Each path below is one point turned by a fixed rotation once a step. After each direction that follows a path, write how fast that rotation turns it, in degrees each step (0 if it stays still).
Each turn is a multiple of 5 degrees from 10 to 175, or 0.
Each row of a path follows its step; steps can be skipped.

step 0: [-33   8  19 -10  -5 -19  43   8  -8  20  41 -17  -1  27  17  -2   2 -23
  50  -4 -22 -53  -2 -12  -7  18  24  31 -14   1  11 -37  -5   3 -20 -18
  31   7  20 -24  22 -15  13  -6  15  15   9   3   0 -39   3  -7  43  17]
step 2: [ 12   2  15  15 -19  49  21 -28  22  42  -7  -2  23 -33  13 -19  -4 -14
   4   8  14  36 -29  -6  32  20 -19 -10  -2  -1 -47 -15   2 -23  16   6
  11   4   0  41 -10   6  34  14  25   9   9 -21 -22 -26  -3 -44 -14  24]
step 3: [ 23   6  11 -30  -2  33 -14  11   5  -6   3  13  41   9 -13  32 -11 -21
  11  13 -22  14 -47 -13  16   2   7  35  -6  -8  36 -16 -16  -1  24  32
  11  11  17   9 -16 -10  15  -8 -17  28  42 -36  20  11  47 -43   1  10]
step 4: [  4  18   8 -11  -1  15  20  10 -42  -9 -29  -7  14 -15   8   6  42  19
   6  26   0 -12   6  21  40 -32   6  -8 -31 -34  14   0   7 -13  19  -1
  24  -8  13 -11  41 -13  10 -11  12  28 -10  -3  37  23  63  13  41   2]
step 6: [-18   7  -4 -16 -30  -8  -1   0  46   2  -8  13 -15   7  30  14   5  -5
 -22 -23  12  15  18 -13 -48   8 -24  -1 -38   8 -34  19  -9  24  31  -2
  18  14 -16  39  31 -13 -18   0 -38   1  28  -8 -16  21  23 -36  18  41]
step 7: [  8  31  32 -31   8 -41 -21  26  14   2  -9 -16  20  44  22   2  13  -7
 -37  26  24 -17 -12  22 -44  23  32 -30 -11  -6 -21 -18 -11  -2   7  50
  -2   8  13 -16  12 -22  -1 -20 -29 -21   3  -8   0   3  29  -8   8 -24]
step 8: [ -1   2  44 -11  -6 -21   8  -7 -21  -1 -21 -16 -22  -9  20  11  29  -9
 -31  51 -19   3 -19 -10  -8   2 -45 -64  10 -20  -3   0  23   6 -20 -20
 -39 -15 -12 -19   8 -12  28   4 -21 -33  -2  23  38  -2   2   3 -19  -3]
step 10: [  5 -17  -6 -39  29 -23 -29  -8 -11  30   2  -5 -20   6 -26  17 -15   8
  -4  27  14  32 -19  45 -38   8 -13  11  -7  28  11  -4   1  20  -2 -18
  36   9   5   5   7  16 -45   3   1  42  28  42  17  -8 -15 -24  35 -12]
step 11: [ 42 -10  20 -21  26 -14 -30 -18  -4   2  10  10  12  -3  27 -45  -1  34
   9  20  20  42   1  41 -14   4 -12  -7  15  -3 -19   0 -37  -2  -7 -27
 -12  -3  18 -50 -12 -17  19   1  49  -7  -6  14 -15 -20  13  14  34   2]
step 12: [ 23 -12 -20   6  19  -8   2 -28  -6 -34  23  21  18 -24  14   7  -1 -11
 -25 -33 -13  11 -41 -36 -14   4 -11   1 -19 -12   2 -27   1  21   0 -60
 -17  17   1  -8 -39  -8  25 -16  17 -27  30  -7  22 -41  -5  31  19  18]
step 13: [-21  19 -38  11  22   5   2 -15   2  -7 -29  11  33  -5 -24 -12 -13   8
  28  -6  33 -35  -6 -11  -3  -9 -54   1  -7  -6  -5 -22   0 -20  19  -3
   0  51  -5  16  -7   2 -26 -31  -5  -7  46 -24  11   7 -19  27  50 -22]
Speeds:
[  0  -3  -4  -2   6  -7  -8   2   5 -12   3   3  13   8   2 -12  -8  -2
   7   3   2  -4  -1   0   2  -1  -3   2  10  -3   4  -5  -8   2   3  17
  -6   2   2  -9  -5   4   0   2  -3   1 -11  -9  -6   4  -1  -2  -3  -3]
170
[ -5   4  -2  -2  -2   7 -11   4  -7  11   4   4   5   4   2   0  -1  -5
  -6   2   4   1  -3  -1   1   5  -5  10   5  16   0   8   0   2   8   9
  -4  -7   6   5   1  -4  -6  -1   7  -8   5  11  -9   1   8  -8   6  -2]
95
[  3 -10  -1  -5   4  -1   7  -2  -2  12   4   8  -2   1  -1   7  -3 -13
   5  -7  10  -4  -4  -5  -2   2   0  -1   2   0   0  -6 -10   1  -6   5
   1   0  -3   1   5 -12 -15  -6  -4  10   5  -7   2   9   3   7  -1   2]
110
[ -1  -3   5  -2  16   3   2   5   2   8  -4   4  -2  -6   1   0 -15   4
   5  -6  -4  -9  -3   4   4  -3   0   4   3   2   4   6   5  -3   0 -14
  -8   9   1  -3  -7   2  -7  -9  -3  -6  -3   1 -13 -10  -2   7   2  -3]
20
[  4   0  -4  -1 -13  -2   0  -2  -7  -2  -1   3   3  -1   6   7  -5  -6
   1   2  -3  -9   6  -4   1  -9   0  -7  -3  -4   5 -11   0  -5   0  -5
   2  -8  -1 -10 -11  -8  -5  -9   8  -9 -13  11   4  -3   6  -4   2   2]
95
[ -3  -8  -4  -2  -2   6   3  -1 -14  -2   8   4   3  -2  -1  -5   6   1
  -2  11  -6  -2   2   5   9  -1   3  -5   2  -6   8   3   3 -10   6   2
   3   7 -13  -2  -3  -9  -3   4 -14  -3  14   1  -5  -2  -3  -3  -3  -7]
70
[ 11   1  -4  10   9  12  -5   4  -7 -19  -2  -5   5  -2  -3  -4  -4   5
  -8  -5   1  -4   6   0  -3  -1  -1   3  -7  -5  -4   1  -7  -1   5  -3
  -7   2  -1   5   2  -6  -7  -4   7   9   8   3  -1   5   7   3   2   9]
45
